One vector is turned by the same rotation once a step. Each row is the vector after some number of steps, and that number follows the row.
The counts run from 0 to 508.
[  8   1  -5 -14 -39  -4 -18   8 -18  16  59  22  26  -5 -23   6 -36  11
  38  -4 -20  -1   2   5 -18 -41  -8  28 -50  52 -42 -59 -28  -8 -24 -18
 -40]  105
[-11 -30  11 -11  30  33 -36  19  36  32  17  70 -11  -8   3  17 -27  23
 -10  -2 -28 -60  14  19  16  20  22   7 -13  11 -53  -6 -10 -16 -58  -3
 -32]  499
[ -8   0 -15  22 -31  29  15  11  19  -5  14  26 -21 -48 -30   9 -37  23
   4  41   5 -57  13 -34 -43 -38 -11   5 -16  53 -48  26 -31 -28  -7 -16
   0]  355
[ 28  19  -6  -2   9 -28  48   3 -29  -5   3  -2  26  29 -43 -11  23  36
 -55  40 -18  -4 -30  62   4 -38 -34   2 -12 -16 -18  -8   5   2 -24  60
 -14]  479
[ 22  35  31  -6  -5 -22  14 -10  -6  32 -28 -21 -37   0 -22   6 -24   2
 -30  -5 -10 -46  -1  42  13  49  17  17  20 -47 -11  43 -61  -5 -54  11
  -2]  58
[  7 -45   1 -29 -29  26  25   6  -3   9  47   9  23   2 -36  21 -11 -24
  27  37 -12 -57  46 -18 -18 -21   6 -23 -43  36 -61  15   0  17 -14 -14
 -31]  181
[ 16  10 -33  -6  14  26   7  19  19  41 -42  43 -39 -42 -10 -34 -46 -10
 -21 -14  -6 -67 -10  53 -33 -19   0 -13  10 -31 -31   4 -14  25 -10   1
  23]  140
[ 32 -17  33  22 -35   3   2   3   5 -10 -18  57 -10  26 -25  17  -8 -44
 -63  -8  63  -1   5  66  32  10  24 -11 -29 -31   9  20 -11 -21 -18 -20
   3]  332
[ 11  44   1   9  13 -24 -14   2   1  25  -2   8   0  -2  -2  15  -9  53
 -34  26 -34 -12 -30  58   2  16 -13  54  -3  -6 -31 -20 -32 -31 -72  34
 -17]  486
[ 41  -9  27  18 -38  -2  13  -5 -23 -22 -16  52  -7  25 -31   2  -4 -39
 -63   8  59   6  -7  61  29   7  11 -20 -43 -35  -6  23  -9  -1   4 -10
   6]  334
[ 12 -16 -14  19   0   3  56  24  39  29   1  -6  13   2 -42   9   2  -1
 -37   8  16 -36  19  46 -13 -76 -13  -6  14  15  22 -12   2 -36 -45  44
   4]  470
[ 13 -57   0  13   8  28  51  -3 -10 -15  27  30  32  -2  16 -14 -15   2
 -19  21  65 -37  41  32  14 -19 -32 -52 -44   8 -27  -8  28  -6 -22  10
  15]  11
[ -1 -15 -18 -33 -14   6  14   3  -8  17  61  36  36  -6 -35  -8 -23   2
  36  -1 -17 -38  16  -6  -1 -53 -13 -29 -42  43 -56 -36 -12   9  -8  12
 -50]  109
[ 33   8   5  16 -29 -29  29 -12 -57 -16  29  15  28   7  16 -27 -32  20
 -13  -8  62  30  -7  44   9 -11 -47   0 -60  -4   1 -45 -25 -21 -19  -1
  15]  20
[ 17  31   3 -24  18 -29  53 -29 -27  18   5 -14  13  -3 -19 -34 -21  -1
  -2 -32  17 -46  16  51  43  16 -11 -48  -2 -41 -20  -6 -30  17 -25  54
 -17]  125
[ 37 -35  51  21 -56  -1  34  -6 -29 -22  11   0   2  27 -39  16  -2 -44
 -30  25  61  -6  39  42  16   1  13 -12 -34   0  -5  23 -10  -2 -12 -29
   7]  262
[ 12 -21   7  17   1   4  49  20  22 -16 -37  53 -16   7 -22   8  -4  21
 -80  30  25 -35 -25   2  -3 -15 -16 -27 -14 -23  -4  68  -9 -41 -21  19
   6]  155
[ 33 -38  53  24 -55   6  28  -4 -14 -17  11  -2  -4  26 -40  26  -2 -50
 -30  18  59 -12  42  37  18   3  24  -8 -31   3   3  25 -12 -13 -19 -33
   7]  261
[ 22  29  -8  22  -8 -21  27 -21 -17  28  24 -46   6 -28  15 -13 -35  13
  12  -5  40 -22  31  73   0   6 -24  21  -5  -5  -7 -49 -30 -13 -59  21
  26]  201
[ 25 -14  -8 -11  -3  33  12  21   1  27 -29   7 -40 -23 -14  -5 -22 -19
 -22  29 -23 -74   5  40 -50  12   6   7  -1 -25 -54  40  -1  43 -15 -29
  21]  68
[  8  17  30  -2   7 -34  10   9   5  11 -17  53  -8  28 -13   3 -23  43
 -60 -21   6  -8 -40  14  34  13  -7   2 -10 -30  13  16 -50 -56 -55  32
 -29]  230
[ 23  39 -15  37 -26  -6  28 -17   7 -19 -20  11 -17 -37   4  12 -23   1
 -40  40  61 -24 -18  28 -10  35 -18  -2 -38 -32 -30  53 -33 -31 -16   4
  28]  341
[ 12 -46  19   6 -27  34  24   4  42  13  10  22  -8  -2 -28  38 -14 -50
 -16  16  38 -63  49   3   1   7  28 -31 -20   0 -23  54 -11 -17 -32 -17
  -4]  256
[ 21 -29  -8 -37   4  26 -12  26   8  36 -10  73  -4  13 -23  -8 -22 -51
 -17 -27 -13 -42  -3  53  -2  -8  26 -29 -32 -38 -41   0   6  44  -1 -16
 -15]  322
[ 13  40  -1 -15  15 -25  44 -28  -9  31  -2 -21  -3 -13  -7 -25 -32   6
  -1 -33  27 -54  15  55  34  26  -9 -34   9 -47 -12  -5 -37  -2 -45  49
  -1]  127
[ -4  17 -23  -8  -5  26 -27   4   6  -4   5  79 -18 -38 -15  -3 -35  23
  -6  24 -16 -52 -25  -8 -16   7  -3 -12 -42   8 -85  29 -26   1   7  -9
 -25]  424
[ 38  13   1  16 -29  -1  37 -11 -21 -33 -24  32   0   3 -16  -5  -5 -26
 -56  29  54 -14 -22  48  13  21 -11 -34 -48 -45 -31  51  -9   5  13   4
  15]  337
[  1 -25  31 -10  -7  -7  80  -3 -20 -11  35 -19  13  13 -36  -8 -12  34
  -4  20   4 -52  39 -29  12 -29 -30 -36  -5  29 -13  26 -28 -27 -38  34
 -21]  368
[ 24  -4  38  28 -30 -17  21  15   2 -17 -22  33 -15  22 -19  29 -11  29
 -77  24  25   1 -32   1   2  12 -11  21 -22 -13  11  51 -38 -58 -43  -2
  -1]  159
[ 23 -52  26  25 -22  41  -9  35  23  20 -19  35 -36  -1 -16  21 -23 -19
 -42  25   8 -39  26  47 -31 -19  25  38  -3  16  -7   9   3  -8 -34 -52
  25]  74
[ 11   6 -33   1  16  25   4  23  31  38 -46  46 -47 -43  -8 -26 -46  -7
 -25 -20   0 -68 -11  51 -31 -21   2  -9  13 -28 -21   3 -13  10 -17  -1
  20]  141
[  7 -37  50 -11 -32  11  21   2 -34 -32  23  57  -1  19 -45 -11 -26  -2
 -12   2  17 -32  21 -28  29  -5   8 -43 -36  21 -33  30 -27  -4  15 -28
 -34]  435
[ 32  13 -15 -23 -34  -3  64  -2 -28  24   5 -50  -6 -31  -3 -19 -47 -20
  29   3  16 -55  18   3 -56  -5 -30  -6 -22 -18 -29  20 -37  21 -22 -13
  25]  453
